(in the rows, 128 means zero)
Rotation paths and how fast each direction turns (degrees per step):
Each turn is a multiple of 5 degrees from 10 to 175, or 0.
Each row of a path follows its step; steps can be skipped.
Rotation 1:
step 2: [121 131 128 134 121 128 135 135 119 128 124 121 124 124 123 129 120 131
 123 129 129 129 125 132 131 136 133 136 122 128 130 137 120 134 127 126
 128 132 135 128 126 123 131]
step 6: [125 135 127 137 116 130 122 125 125 137 128 136 121 123 131 126 121 127
 128 134 128 126 130 130 133 130 128 135 117 125 131 130 130 122 134 129
 123 127 129 131 133 130 125]
step 7: [124 133 124 127 126 128 124 142 129 124 130 138 135 126 133 127 115 138
 128 128 125 124 130 124 133 127 127 130 129 128 133 131 130 127 133 124
 128 127 126 121 134 137 125]
step 10: [124 134 131 121 125 131 119 124 124 136 118 133 131 135 132 122 129 128
 135 129 128 129 125 126 129 135 125 129 123 131 131 126 127 122 119 123
 126 129 125 127 132 132 116]
step 13: [130 134 125 131 133 133 119 137 126 132 133 130 128 120 130 131 124 125
 132 128 130 128 126 122 120 119 123 127 126 121 130 127 125 128 118 136
 128 134 121 132 134 125 124]
step 20: [128 123 125 129 127 136 131 128 134 136 135 123 136 123 127 136 127 117
 133 127 121 126 130 132 130 128 128 130 132 130 133 136 124 134 131 131
 120 130 131 131 133 123 135]
step 23: [129 135 126 129 128 130 138 127 128 124 119 128 123 129 126 126 135 121
 133 120 124 132 131 127 125 133 136 124 135 127 129 131 127 130 130 131
 119 120 139 137 127 133 129]
step 26: [127 120 120 126 130 128 127 129 133 115 134 122 132 130 126 125 140 124
 137 119 128 120 125 129 130 126 127 132 129 125 125 125 130 133 137 127
 129 125 125 135 128 127 125]
step 32: [132 122 125 133 127 135 133 127 125 129 132 125 126 128 122 120 123 134
 130 122 122 121 127 133 132 128 134 125 129 122 126 130 126 127 133 124
 136 133 115 121 124 121 132]
[130 130 128 129 127 130 129 127 129 130 129 127 124 130 127 126 127 127
 127 126 131 131 125 124 129 132 129 130 127 129 127 127 129 127 127 127
 126 127 127 129 128 129 129]  170
[126 130 128 129 131 128 127 127 129 130 130 127 126 128 127 128 131 130
 127 127 128 126 126 127 129 128 127 125 129 126 127 125 124 127 126 127
 130 128 125 126 130 128 126]  20
[128 132 129 125 128 128 125 131 127 128 129 130 128 130 130 126 126 128
 127 133 129 129 129 129 129 130 126 130 128 128 129 129 126 128 128 129
 130 130 127 130 130 128 128]  10
[127 126 126 130 126 125 127 130 126 129 123 129 127 127 128 128 127 127
 126 128 127 131 128 127 131 127 128 128 127 130 129 126 128 129 128 128
 130 127 125 126 131 128 128]  10
[129 126 130 128 128 130 129 128 126 130 129 130 127 128 129 132 127 130
 125 125 130 129 129 131 132 128 128 128 129 128 127 129 125 126 131 127
 127 130 128 127 127 127 129]  25
Rotation 2:
step 2: [125 123 131 125 128 128 131 128 131 130 124 124 130 124 126 124 123 128
 128 133 126 132 125 119 131 117 136 122 128 135 134 131 129 121 128 137
 127 137 122 124 136 122 129]
step 4: [132 126 135 122 137 132 135 127 137 126 130 132 131 126 132 132 123 126
 130 128 129 126 132 128 131 128 135 133 128 123 129 131 132 118 128 124
 135 138 131 131 139 130 132]
step 5: [130 130 132 134 136 134 133 129 131 130 134 127 123 123 133 123 128 131
 126 129 130 135 124 116 125 123 133 115 125 129 129 130 117 120 126 126
 125 126 128 125 124 129 130]
step 6: [120 129 127 127 136 128 124 124 127 130 136 130 131 136 138 126 130 128
 130 131 121 127 128 120 129 126 132 133 116 128 128 134 131 131 131 134
 131 128 132 129 140 124 126]
step 12: [135 121 143 128 128 130 123 126 127 129 133 132 131 125 130 128 129 128
 124 131 127 126 123 125 126 133 134 132 123 129 129 125 114 124 135 129
 138 130 120 131 128 125 131]
step 22: [129 133 130 130 135 129 127 126 128 127 134 129 129 131 139 125 127 127
 137 124 122 133 127 119 130 119 127 129 120 128 126 137 124 123 128 133
 136 122 129 130 128 137 128]
step 28: [124 128 134 126 124 133 124 129 128 131 139 130 127 127 135 127 128 130
 119 132 124 116 124 120 126 127 136 125 118 123 128 121 125 128 134 124
 131 130 124 130 128 129 129]
step 31: [121 125 134 135 125 129 118 128 131 125 137 130 133 125 131 124 131 132
 130 121 127 126 128 128 124 130 141 130 129 126 127 134 126 131 124 128
 138 128 127 129 136 120 126]
step 32: [131 131 133 125 126 128 137 128 132 129 126 125 130 130 123 128 123 130
 127 124 135 130 135 116 124 121 137 129 123 123 124 118 131 121 127 131
 131 130 128 133 138 134 133]
[127 126 126 128 126 128 127 126 127 126 131 125 124 127 131 128 130 126
 128 128 124 128 127 128 129 128 126 126 128 127 127 125 129 128 126 128
 130 127 128 130 129 126 128]  130
[125 129 129 124 127 130 130 128 127 128 129 129 130 132 129 128 130 130
 130 127 128 126 129 130 126 128 128 127 125 127 126 130 126 129 127 128
 129 129 125 128 126 125 127]  130
Rotation 3:
step 4: [123 134 121 122 131 129 125 132 127 130 128 129 126 118 132 140 134 129
 126 136 131 128 136 128 133 121 125 125 118 131 127 122 137 127 128 128
 113 133 134 134 139 133 132]
step 12: [117 133 124 122 137 129 126 126 122 127 133 119 129 125 130 132 131 123
 127 130 130 138 131 133 142 114 128 125 133 129 125 131 136 131 129 128
 123 132 129 144 135 132 128]
step 15: [136 128 121 124 132 125 132 132 119 134 132 135 135 114 134 132 133 121
 136 123 131 140 129 125 128 129 125 126 128 123 123 132 125 125 129 129
 116 133 142 128 129 128 127]
step 17: [125 122 121 129 135 127 126 123 128 131 144 135 127 128 126 129 137 133
 126 120 126 138 132 123 132 113 120 134 129 125 134 127 130 132 133 124
 129 137 135 135 131 132 131]
step 18: [134 122 132 115 126 131 131 127 123 135 126 124 125 129 132 108 139 126
 129 116 131 134 124 125 131 121 128 127 122 123 125 127 132 135 125 129
 128 120 134 131 132 127 123]
step 26: [134 118 136 125 131 129 140 130 124 127 128 130 123 117 130 113 131 128
 134 125 129 134 127 124 128 137 121 129 125 124 126 129 137 119 120 129
 122 121 132 129 135 131 127]
step 31: [133 131 127 122 135 135 126 129 117 129 129 133 126 114 130 122 128 122
 137 124 136 132 133 132 133 138 138 124 126 131 118 127 133 121 128 130
 129 131 139 133 132 132 124]
step 33: [128 123 118 125 135 126 126 125 123 133 132 135 128 121 128 119 130 125
 135 126 134 131 128 118 129 117 119 136 132 124 125 121 134 127 133 138
 119 136 134 132 130 127 122]
step 35: [126 127 119 124 141 126 122 124 129 123 138 131 132 126 129 129 145 130
 133 126 137 133 133 132 135 120 133 125 126 132 123 130 128 134 124 126
 122 130 130 136 134 132 136]
[128 128 131 128 127 128 128 127 123 129 130 124 125 129 126 127 130 126
 129 127 129 127 131 129 129 129 128 127 129 129 129 128 127 130 128 125
 131 129 126 130 128 129 127]  60
[132 126 125 130 131 128 128 126 127 126 126 129 125 130 129 128 129 129
 130 130 131 125 130 128 127 128 130 129 127 129 127 127 129 126 128 129
 127 129 125 130 128 126 128]  10
[126 131 127 127 126 131 127 129 127 129 128 126 128 130 130 129 125 127
 130 130 129 126 129 131 127 129 129 131 130 128 129 128 129 126 130 129
 125 130 132 128 129 129 125]  40
[127 132 127 130 131 127 131 129 125 127 127 127 128 127 127 130 127 127
 125 130 128 129 125 129 127 126 130 125 127 131 126 126 127 128 129 128
 127 131 129 128 128 127 130]  90
[127 129 127 132 127 128 126 124 129 126 130 126 128 130 128 127 127 129
 128 129 126 127 127 126 128 131 128 125 124 128 129 128 130 127 128 127
 128 127 129 126 131 132 129]  140
Rotation 4:
step 1: [120 136 129 120 126 129 128 130 130 128 119 122 127 124 125 132 127 122
 137 130 133 131 123 115 129 128 139 125 131 131 134 125 124 125 130 125
 123 128 119 121 130 140 122]
step 3: [130 131 125 129 135 121 126 132 126 133 122 127 123 140 127 135 123 126
 123 117 138 132 132 127 126 130 130 124 125 122 119 124 132 135 123 128
 125 122 124 124 127 132 140]
step 7: [130 133 135 122 118 134 126 126 127 137 126 131 127 126 128 129 128 121
 122 122 127 123 129 140 129 133 131 125 126 132 128 135 132 126 128 113
 129 131 125 127 122 128 116]
step 8: [132 124 123 126 125 123 132 133 124 131 132 142 133 127 129 124 129 136
 121 118 126 126 134 130 137 127 124 131 124 129 127 138 136 133 128 124
 129 120 135 125 126 121 133]
step 9: [122 135 131 127 134 126 123 135 138 120 130 135 142 127 120 126 122 128
 118 121 128 121 129 132 117 122 126 127 124 130 131 124 131 131 129 132
 133 124 125 125 125 126 128]
step 21: [129 134 128 131 129 127 128 121 134 129 126 134 128 121 132 133 133 133
 125 131 121 119 129 133 137 132 133 132 136 137 133 120 119 131 128 117
 128 129 123 124 121 124 120]
step 28: [122 130 129 116 131 128 127 131 120 125 128 126 132 137 129 124 121 122
 137 122 135 128 132 122 125 119 120 124 125 128 124 133 139 128 122 129
 122 121 130 121 133 129 125]
step 30: [132 120 118 132 145 118 128 134 133 131 136 132 125 124 129 134 126 126
 141 122 126 131 133 123 127 134 133 131 127 127 130 126 134 127 128 128
 131 131 126 125 130 131 125]
step 36: [136 129 139 128 129 119 126 120 125 129 141 128 134 126 131 132 123 128
 128 125 116 125 130 133 128 115 137 132 126 132 132 129 123 132 124 127
 130 126 123 124 128 124 131]
[130 125 126 128 129 131 130 127 128 129 128 125 130 131 127 131 128 129
 128 127 128 125 128 126 128 129 129 125 128 128 132 128 128 129 125 127
 128 128 129 129 127 130 128]  25
[127 129 126 126 130 130 130 127 129 126 128 129 128 128 126 129 126 132
 129 127 128 127 129 127 129 132 126 131 129 129 127 130 128 130 130 127
 132 128 126 127 127 129 130]  85
[130 128 127 127 127 130 125 127 129 126 127 128 126 128 129 128 132 126
 133 126 129 128 129 124 127 129 127 128 127 127 126 127 127 127 128 130
 129 126 127 126 130 128 128]  25
[125 127 130 131 131 129 127 128 126 129 128 129 127 127 127 129 129 128
 126 126 129 130 132 129 126 129 127 126 128 131 131 129 128 128 129 128
 130 125 128 130 132 127 130]  70
[125 126 130 128 130 125 127 129 126 129 125 125 127 130 130 129 128 127
 130 127 128 129 129 124 127 129 127 131 131 127 129 129 129 127 129 129
 128 131 130 128 126 129 128]  25
Rotation 5:
step 1: [136 126 122 125 132 129 130 131 130 133 126 124 129 127 120 126 130 120
 133 126 117 130 142 127 132 132 133 125 128 125 134 140 136 127 122 130
 122 139 124 134 124 117 136]
step 2: [122 134 117 127 138 121 133 136 127 123 126 120 128 133 133 121 123 126
 132 127 128 132 127 126 129 129 135 121 128 115 118 122 125 119 135 132
 133 139 130 134 124 131 133]
step 7: [137 128 131 119 125 128 125 125 125 132 121 133 130 127 142 131 131 126
 124 131 121 120 134 113 129 129 127 126 135 122 133 138 127 124 139 123
 130 127 139 127 135 126 129]
step 12: [129 125 131 132 132 130 122 129 136 124 125 131 134 130 130 139 115 122
 137 116 142 133 122 128 129 133 133 130 128 126 142 131 129 132 133 130
 123 134 133 132 127 134 123]
step 14: [134 136 130 137 132 118 123 131 137 132 119 125 129 126 129 133 124 128
 134 148 127 127 138 121 130 130 128 122 122 129 124 124 128 127 136 124
 129 135 129 129 133 121 128]
step 22: [133 127 126 128 126 110 123 124 129 128 129 122 124 143 128 129 131 126
 130 127 120 122 120 119 129 133 131 128 131 119 132 122 122 130 134 121
 139 126 138 128 126 126 123]
step 28: [136 129 126 130 135 128 120 137 124 130 134 123 124 143 129 126 126 132
 125 131 124 132 132 131 122 122 133 127 132 123 136 122 137 123 127 131
 131 136 118 140 120 123 129]
step 30: [119 126 134 121 126 122 127 122 126 126 136 126 121 124 134 125 119 122
 131 131 121 123 120 122 131 128 131 133 133 127 133 130 145 140 138 125
 121 128 129 133 132 127 125]
step 33: [132 137 125 129 131 126 129 126 133 120 125 123 125 115 130 126 129 125
 134 138 120 127 131 115 127 133 130 126 132 138 134 126 136 117 130 119
 122 130 132 132 136 124 137]
[128 126 128 127 128 130 129 130 130 131 129 127 130 124 131 126 127 127
 128 130 124 126 129 126 130 131 127 129 126 130 126 129 127 128 128 129
 129 129 127 127 125 127 127]  115
[128 127 128 129 127 126 125 128 125 124 128 126 126 130 127 127 128 128
 126 127 127 126 130 128 131 129 125 128 127 126 125 127 131 128 128 127
 132 131 127 129 126 129 129]  55
[126 129 128 131 128 129 128 126 128 131 127 127 126 129 128 126 126 132
 129 129 127 124 128 127 126 127 131 127 129 128 128 126 126 128 129 129
 131 127 128 130 126 129 130]  125
[128 129 125 127 129 129 126 128 125 127 130 128 127 126 126 128 129 130
 127 130 126 128 125 128 128 128 128 129 129 132 131 127 132 128 125 130
 127 127 126 128 126 127 130]  145
[126 128 124 127 129 125 130 126 126 128 128 127 129 127 126 128 130 128
 130 126 125 129 130 130 130 130 130 127 129 127 127 129 124 129 126 128
 128 128 128 126 130 128 130]  20
Rotation 6:
step 3: [126 129 120 125 139 129 128 123 125 131 121 131 120 120 135 123 128 136
 136 137 133 126 120 129 126 133 122 120 121 135 129 123 119 130 133 132
 128 137 129 133 131 129 134]
step 4: [127 119 116 139 126 132 124 131 134 134 131 130 125 133 130 132 126 133
 129 131 119 120 122 132 131 126 122 132 132 143 129 132 126 129 136 127
 130 129 127 139 132 132 129]
step 5: [125 128 130 129 127 126 133 131 130 132 140 125 127 130 125 128 130 129
 133 138 133 121 133 130 136 129 126 131 122 132 129 127 121 125 128 137
 114 125 118 141 130 134 134]
step 6: [119 123 129 137 127 133 129 133 131 134 126 128 124 134 129 119 125 140
 128 136 139 119 129 133 126 126 122 119 128 126 137 127 124 128 124 125
 124 130 129 127 118 137 128]
step 10: [115 126 128 126 134 125 120 129 132 133 124 127 119 128 130 132 134 134
 123 129 134 129 120 135 133 128 113 133 129 126 131 127 126 128 128 136
 118 122 123 132 122 127 131]
step 12: [126 129 132 132 123 127 122 122 138 125 125 134 133 131 132 131 124 123
 115 127 128 116 133 129 118 128 124 129 128 134 129 131 116 124 123 132
 123 125 119 134 126 136 130]
step 24: [117 123 120 121 124 126 130 129 126 125 124 129 126 119 127 131 126 122
 125 137 134 127 134 132 138 129 131 123 133 133 134 124 113 124 123 125
 126 132 126 132 118 134 128]
step 26: [134 123 116 125 130 121 125 129 126 127 121 130 127 124 129 130 124 129
 123 124 134 121 133 132 130 128 125 139 125 117 136 124 124 130 132 136
 119 140 129 138 129 128 134]
step 34: [126 128 117 130 131 130 134 133 128 134 126 136 124 136 128 129 121 132
 128 136 124 123 128 126 139 125 136 134 133 139 130 122 122 125 133 133
 124 129 129 133 126 139 135]
[132 127 127 125 130 126 128 130 129 130 130 128 127 127 129 128 128 129
 127 127 129 128 125 128 127 130 128 128 128 131 130 132 128 131 127 126
 127 129 126 126 126 125 125]  100
[127 128 130 127 125 127 129 129 131 130 128 128 129 127 130 128 127 127
 131 128 128 128 126 130 132 127 126 128 129 131 128 129 128 126 131 130
 127 125 128 125 128 130 127]  60
[129 129 131 127 126 128 130 127 130 128 131 127 128 130 129 125 124 127
 126 128 130 129 127 128 126 130 130 127 128 129 129 124 128 128 126 130
 127 128 130 129 130 129 128]  110
[122 128 128 127 128 127 126 128 128 128 127 126 125 129 129 125 128 129
 129 126 129 130 127 127 128 130 128 126 128 129 125 126 127 127 129 126
 128 129 128 128 124 125 127]  100
[128 129 128 128 129 133 129 127 130 127 129 125 129 129 126 128 126 128
 128 129 130 130 126 131 128 128 129 130 128 125 130 129 128 126 130 127
 127 127 127 127 125 125 132]  85
Rotation 7:
step 8: [124 128 130 133 127 127 130 134 131 120 135 127 134 135 143 128 134 136
 130 129 136 134 129 125 126 133 129 113 124 131 122 124 121 133 133 130
 130 132 134 119 133 126 130]
step 15: [124 128 125 131 129 115 134 134 125 131 129 130 119 125 127 138 123 137
 127 130 134 134 131 138 124 124 135 131 134 121 130 129 126 132 123 118
 130 121 128 125 130 142 122]
step 16: [131 129 124 129 121 109 125 138 133 122 125 122 131 120 120 134 130 134
 125 133 132 130 134 127 138 128 129 119 129 132 126 125 131 119 128 128
 135 129 131 126 129 135 130]
step 19: [131 132 133 126 120 135 140 126 127 120 132 121 127 125 119 118 130 126
 129 126 131 127 123 122 141 130 125 126 128 124 138 140 124 124 122 134
 123 130 121 129 126 124 125]
step 20: [126 118 129 124 128 138 137 127 130 129 128 134 123 130 135 125 123 124
 129 127 126 132 111 134 138 131 126 125 125 127 130 135 125 124 129 131
 133 130 128 123 141 123 126]
step 26: [129 124 136 126 122 134 126 130 137 131 128 124 132 131 138 127 127 127
 126 135 129 138 125 123 126 116 119 127 125 127 116 135 124 122 136 132
 133 130 129 115 129 131 127]
step 30: [120 128 116 129 126 123 138 121 123 125 125 131 132 128 132 139 128 132
 131 131 127 131 124 132 129 130 135 140 138 118 134 121 130 121 131 121
 134 121 123 131 127 129 128]
step 33: [131 133 127 133 131 132 134 129 130 121 127 122 131 132 118 133 118 136
 131 127 138 130 134 138 133 126 136 116 131 127 121 128 127 131 130 130
 120 119 133 124 132 134 120]
step 39: [137 133 122 127 129 125 138 123 125 133 128 129 124 131 131 132 131 136
 129 134 122 127 127 129 121 122 139 122 130 128 124 125 115 141 129 135
 125 122 130 130 138 133 130]
[130 129 128 128 127 131 128 129 128 129 127 127 132 127 127 125 125 128
 128 125 127 129 124 130 127 129 125 129 129 127 127 131 129 129 127 129
 130 130 126 130 127 128 130]  45
[125 129 126 127 127 129 126 127 126 126 130 129 129 128 125 131 124 127
 128 126 128 130 131 129 129 125 126 126 130 128 132 127 129 128 128 126
 129 127 129 129 129 130 127]  20
[129 128 128 125 129 130 127 130 128 129 129 128 127 127 129 126 129 128
 125 130 127 132 129 130 127 130 130 127 129 128 128 128 130 124 128 129
 126 129 128 129 129 133 127]  65
[131 128 127 128 129 129 127 125 127 128 127 127 127 127 131 130 125 131
 129 127 125 127 129 129 130 128 131 127 129 124 127 128 127 128 127 126
 127 126 128 127 124 129 129]  120
[129 124 126 131 127 128 129 130 126 129 127 128 125 127 128 129 128 129
 128 129 128 130 127 129 128 124 128 129 125 127 129 128 131 126 127 129
 131 130 127 126 126 127 129]  70
[129 127 126 126 127 128 128 127 126 127 125 129 130 126 129 131 128 128
 130 130 126 127 126 128 128 130 128 122 126 129 126 127 129 128 131 130
 129 130 130 127 129 128 128]  175
